Each scene shows the same named points in several views, each turned, perhaps mirrored, and shifted as a whole.
A view may leave some points out, and in a few views one point is out of place. Which views, in the order they come, and which point in each? Write - if none.

-- scene 1 --
view 1:
  Tup [ 42.9  37.7  -2.0  -5.0  51.2 -14.9   8.6  45.8]
  reke [27.6 63.0 23.4 30.4 49.6  9.7 20.4 63.8]
  zur [39.9 63.8 32.1 30.4 53.8  8.6 14.3 55.9]
  rida [48.2 36.9 -5.7 -0.8 56.0 -1.7  4.1 52.1]
  Nabol [ 45.6  35.8  -2.4   3.9  53.2 -15.2  -5.1  42.5]
  logip [29.0 60.6 27.9 29.1 53.6 10.8 23.2 59.0]
  renav [34.5 53.9 23.4 22.8 47.2 14.8 12.6 60.5]
  lupam [35.5 64.2 25.8 36.7 57.1  4.2 15.2 57.0]
view 2:
  logip [27.3 39.4  7.1 -2.7  5.6 13.2 46.6 26.6]
  zur [24.1 33.2 -3.4  1.7 -2.4 17.1 40.6 31.5]
  renav [30.9 31.4 -0.3  1.0 13.1 11.9 43.4 35.6]
  rida [49.5  3.4  5.4 29.7 30.6  7.2 35.9 42.1]
  lupam [26.9 35.3  4.8  4.2 -3.7 21.6 44.3 31.6]
  Nabol [43.0 -6.2  5.4 32.2 28.7 23.7 31.5 37.2]
  Tup [46.6 -2.7  7.8 31.1 32.5 13.0 33.8 26.3]
  fafa [44.9 -5.1  4.1 26.5 28.6  8.7 35.7 32.3]
  reke [33.1 40.3  2.9  0.1  7.9 19.1 49.1 29.8]
view 3:
  reke [ 53.0  28.9 -19.2 -11.2 -15.1   2.4   4.2 -26.2]
  zur [ 44.0  32.7  -5.0  -6.9 -20.2   1.8   7.0 -21.2]
  fafa [ 43.1   0.2 -11.5 -41.5 -40.0   8.1   7.0   7.5]
  rida [ 47.1   9.5 -15.4 -42.4 -40.8  -1.5   3.2  11.2]
  lupam [ 53.3  29.9 -11.4  -5.3 -16.5   3.3  10.4 -21.1]
  logip [ 51.1  25.3 -13.0 -11.6 -18.0  -0.8   9.5 -30.4]
  Tup [ 43.1  -3.8 -13.5 -41.6 -32.6   7.1   8.8  13.1]
view 4:
  lupam [11.4 -2.4 -4.9 37.8 15.4 -3.3 -2.4 15.9]
  Tup [  1.2  -3.0  23.0  -5.4  34.6 -14.3  20.3  29.2]
  renav [  6.7  -3.5   9.0  32.4   9.7 -12.9   3.3   9.7]
  Nabol [ -8.6  -0.3  18.3  -5.3  41.1 -14.3  10.9  23.2]
  logip [17.8 -7.8  1.8 39.6  7.3 -7.0 -1.8 15.7]
  zur [10.2  5.6  0.5 40.0 12.1 -5.3 -1.8 13.3]
  reke [ 12.3  -8.6  -0.8  36.3   6.2 -11.5  -2.0  16.8]
  fafa [ -1.9  -3.1  22.2  -3.4  33.4 -11.9  24.7  18.3]
view 5:
  zur [-36.0  24.9  11.2  -9.5  -8.2 -21.8  28.9  -1.7]
  Nabol [  7.9  14.0 -17.3  -1.9 -25.1 -23.7  44.5  20.7]
  fafa [ 14.2  24.9 -15.4 -12.4 -17.8 -25.7  39.5  15.3]
  lupam [-32.3  19.0  15.7  -9.2  -6.2 -17.8  25.6   2.0]
  reke [-25.4  22.6  24.4 -12.5 -11.8 -15.1  26.6  -0.6]
  logip [-28.0  25.2  19.5 -17.4  -5.9 -12.9  26.4  -2.4]
  renav [-21.1  28.5  14.0 -18.0 -16.3 -20.0  32.6   0.4]
  Tup [ 17.0  23.2 -15.3  -5.0 -13.4 -18.9  42.6  19.1]
  rida [ 12.7  21.7  -6.2 -14.0 -18.7 -33.6  43.1  19.7]
Views that do not fit: -
